In the rows, zero is written as 128.
The rows of X fall into several groups, and each row is roughly a mix of its group's hidden directions.
X:
[[116 117 187 125 137  99 134 158 156  93]
 [184 106  92 162 124 167 127 138 127 137]
 [142 135 113  90  90 162 136  78 153 124]
 [137 133  72 132 123 153 135  85 122 170]
 [118 134  49 136 138 122 115 124 103 145]
 [151 123 163  68 112 121 146 129 163 106]
 [ 81 139 170  94 131  86 141 144 138 121]
 [110 114 109 170 172  96 128 153  95 108]
 [144 142  72 144 117 159 133  90 116 162]
 [127 127 114 169 189 121  88 111 123 121]
 [124 121  92  75 104 152 108 131  84 137]
 [129 146 104 113  92 176 107  97 112 164]
 [150 133  77 132  97 169 133  91 115 148]
 [114 134  62 140 147 108 141 155  93 140]
 [ 93 123 100 134 140 113 108 187  91 133]
 [109 125 180 137 158  92 140 158 154 103]
 [159  98  92  95 117 143 130 173 108 153]
 [110 146 190 160 142 120 103 122 163 134]
 [115 135  83  88  98 151 128 141  89 154]
 [122 110  57 109 139 119 158 138 102 132]
 [107 109 111 165 172  97 123 156  95 108]
 [100 126 103 184 162 109 113 140  93 122]
 [137 117 117 181 139 107 177 126 164 111]
 [146 142  91 104  93 170 135  85 128 147]
 [118 132  83  72 122 141 103 118 106 160]
 [109 110 112 168 172  95 122 151  98 103]
 [ 89 125 129 184 130 166 157 145 139 147]
 [143 142 135  99  95 155 140  76 169 123]
 [113 118 169 134 151  93 107 180 105 113]
 [168 113 163  97 110 136 122  95 169 106]
 [135 127 152  69  77 116 147 141 113 121]
 [146 144 162 171 123 142 125  88 173 141]
 [133 130 166  72 119 108  90 110  98 122]
 [135 131 120 113  60 147 155 148 161 140]
 [129 150 182 117 121 149  73 118 147 142]
 [ 81 134 122  75 145  93 134 147 103 128]
 [116 138  58 164 141 101 113 119 126 135]
 [116 136  89 146 167 119 128 129 100 185]
 [130 125 193 124 128 156 174 149 135 123]
 [138 130 143  86  90 149 138  92 169 102]
 [128 114 107 165 131  96 192 131 141 111]
 [148 130 118 122  87 164 154  85 165 111]
 [139 143  83 131 117 160 151  80 140 162]
 [124 117 122  89 137  82 132 157  77 112]
 [124 147 105  98  84 167 106 108 105 160]
 [116 122 107 130 184  91 107 133  84 120]
 [103 120  76 170 149 119 142 166 123 146]
 [151 142  93 162 108 161 148  83 146 148]
 [105 122 111 187 171 106 118 139 103 117]
 [148 142 103 113  94 164 137  73 154 135]
 [118 122 117 152  92 150 179 159 167 131]
 [ 83 121 141 144 135 110 128 197 117 125]
 [151 130 144 128 123 170 143  73 167 147]
 [114 134  71 169 141 159 139 111 125 158]
 [104 126  97 181 141 150 163 144 156 147]
 [130 133 129 165 123 172 146  79 165 144]
 [128 125 160  79 123 138  83 159  96 135]
 [106 121 143 102 140 106 117 198 103 125]
 [153 134 186 136 129 116 148 118 182 123]
 [ 90 145 186 129 131  92 139 124 158 113]
 [144 128 164  75  71 131 127 129 128 135]
 [102 126 118 124 137  93 121 192  93 116]
 [122 102  74 121 141 102 175 149 108 117]
 [148 145 148  87  84 159 131 103 160 147]
 [163 123  65 141 127 163 131 123 125 159]
 [117 122 104 160 105 148 183 160 159 137]
 [148 130 140 111  68 150 157 132 170 116]
 [123 129 111 133 180 100  79 116  92 127]
 [129 119 143  68 134 111 115 177  99 128]
 [146 128 122  88 108 170  78 123 125 159]
 [159 125 166  61 117 126 114 114 134 116]
 [134 123 167  82 113 139  80 153 101 137]
 [ 95 130 105 160 146 104 138 186 102 128]
 [106 120  85  69 132 129 109 125  91 134]
 [127 122 162 182 146 100 122 174 124 111]
 [117 124  85  75 110 142 132 152  87 139]
 [131 115 200  98 109 135 108 136 146 113]
 [108 122 115  93  97 109 151 170  93 160]
 [143  93 133 150 173  91 145 144 135  87]
 [171 131  99 169 123 177 118 109 137 144]
 [148 140  92 120 101 166 131  71 129 146]
 [110 121 128 107 134  94 118 191  90 118]
 [124 112 165 103 115 114 101 170 110  80]
 [120 126  75 147 152 130 135 140  93 177]
 [113 116 160 122 145  99 107 187  97 111]
 [142 110  86 172 137 118 182 128 138 113]
 [141 137 103  95  99 161 136  70 146 130]
 [111 122 135 100 137  95 116 192  96 119]
 [151 143  94 133  96 166 137  77 142 148]
 [113 129 105 161 172 108 126 151  93 169]
 [ 77 145 166  89 132  86 128 131 126 121]
 [137 126  90 174 140 119 181 124 159 130]
 [158 143 160 137 108 152 133  86 176 143]
 [153 132 124 137 113 159 130  57 155 133]
 [136 132 140 162 114 149 123  68 174 127]
 [115 126  96 182 187 125 120 125 133 120]
 [143 131 176 161 140 110 137 112 182 110]
 [108 116 147  92 126 119 139 192  93 123]
 [119 123 176 160 149  95 129 176 135 109]
 [106 116  97  90 140 108 140 172  86 112]
 [158  98 103 180 167 119 133 116 103 115]
 [120 131  89 174 146 115 174 103 150 116]
 [140 132 159  66  81 118 120 127 108 127]
 [109 121 149 160 113  92  72 129 151 104]
 [128 121  75  90 105 157 117 124  86 141]
 [102 131  91 192 129 155 133 110 138 146]
 [ 78 123 137  84 140  95 123 127  97  96]
 [116 147 120  83  87 165 101 116 111 157]
 [178  92 172 105 135 117 121 115 145 100]
 [105 115 162 102 153  93 108 172 106 106]
 [ 91 124 162 181 129 124 134 174 128 115]
 [116 128  95 192 171 143 136 127 144 136]
 [105 125  96 183 182 127 130 130 136 119]
 [126 141 188 165 147 111 125 122 171 125]
 [160  92  88 102 116 133 140 173 104 145]
 [124 132  90 172 141 118 181 109 157 125]
 [153 133 181 153 134 118 139 106 181 119]
 [152 110  76 125 116 119 172 153 139 162]
 [142 118 162  62 121 111 110 154 109 116]
 [147 146 103 123  85 169 119  79 132 146]
 [150 108  62 156 139 133 167 132 130 130]
 [158 134  92  70 123 128 121  84 133 138]
 [132 140  81 153 145 141 141  92 120 179]
 [155 124 134 117 105 117 154 139 152  59]
 [144 127  94 148 100 163 171  99 161 120]
 [136 126 101  68 129 143 160 145  88 141]
 [140 138 124 173 151 161  98  90 162 144]
 [ 89 126 151 167 133 110 141 186 123 114]
 [160 123  80 172 129 151 153 112 155 142]
 [142 129  73 127 109 163 138  78 125 144]
 [143 139 149  87 138 118  75  85 107 126]
 [148 117  50 130 135 148 135 116 116 146]
 [132 125 139 116 177  97  84 108  99  98]
 [136 115 110 178 138 111 185 134 154 110]
 [107 129 137 134 184 120  91 102  95 156]
 [164 140 119 135  78 165  99 103 110 148]
 [109 147 144  68  84 147 102 125 133 139]
 [ 79 150 136  97 122 100 144 180 126 127]
 [146 134 182  82 109 130 108  94 124 110]
 [ 86 131  84  90 145 121 124 105  90 113]
 [134 119 173 182 160 107 118 122 159 117]
 [118 130 114 145 122 154 119 128 126 208]
 [143 130 149 170 142 163 106  94 175 128]
 [140 138  82 103 107 161 127  82 117 157]
 [141 156 122 132 116 152 159  76 175 120]
 [110 119 109 140 184 103  99 134  88 151]
 [142 140  76 128 110 165 146  79 128 144]
 [ 91 159 176 145 133 104 137 101 162 115]
 [145 126 156 106 133 109 136 119 131  53]
 [150 131  73  83 126 139 121  90 117 147]
 [122 116 189  85 115 120 121 164 129 111]
 [131 129 123 158  98 163 180 140 168 138]
 [147 133 145  85 143  97  94 108  91  96]
 [149 140 168 113 144 135  80  78 117 124]
 [119 123 102  89 109  99 141 164  84 155]
 [139 149 123  78  82 163 139 115 133 159]
 [170 123 120 190 123 141 151 123 162 136]
 [112 118  87 170 130 133 171 166 150 132]
 [144 140  85 166 138 131 112  73 150 139]
 [115 126  96 189 177 136 134 127 143 128]
 [149 121 185 116 106 150 118  88 159 119]
 [162  98 166  85 119 112 132 133 159  98]
 [125 119 157 130  97 160  89  82 161 123]
 [104 139 181  85 125 117  86 137 111 124]
 [107 125  95 101 141 113 122 184  85 136]
 [173 105  73 144 131 162 123 137 106 137]
 [ 91 125  76 125 131 139  96 135  78 129]
 [115 121  88 159 164 112 123 160  84 147]
 [165 134 158 146 106 144 135  89 179 138]
 [143 142  73 154 123 155 131  99 106 166]]
Here is one row of each group, with its name. Which group are the others in?
[ 83 124  94 136 131 113 128 185  97 130]	Q
[144  94 133 141 169  89 154 152 137  89]	J
[106 124 103 187 147 149 162 145 154 138]	R
[102 118 142 156 142  87 165 118 137  79]	F
[146 125 116 127  84 166 166 107 165 104]	W

[125 119 182  94 114 132  90 149  95 109]	F
[164  85  87 121 119 131 155 170 113 132]	F
[102 128  83 191 131 146 142 119 129 148]	Q
[113 119 170 134 151  94 110 183 110 112]	W
[160 128 162 182 118 130 147 133 173 131]	F
[154 134 180  88 119 129 117  92 126  94]	R
[122 124  75 152 154 128 128 123  95 177]	W
[123 125 100 123  79 131 171 174 131 150]	R
[157 131 166 102  87 148 138 105 166 104]	R
[116 135  98 145 137 145 119 125 112 203]	R
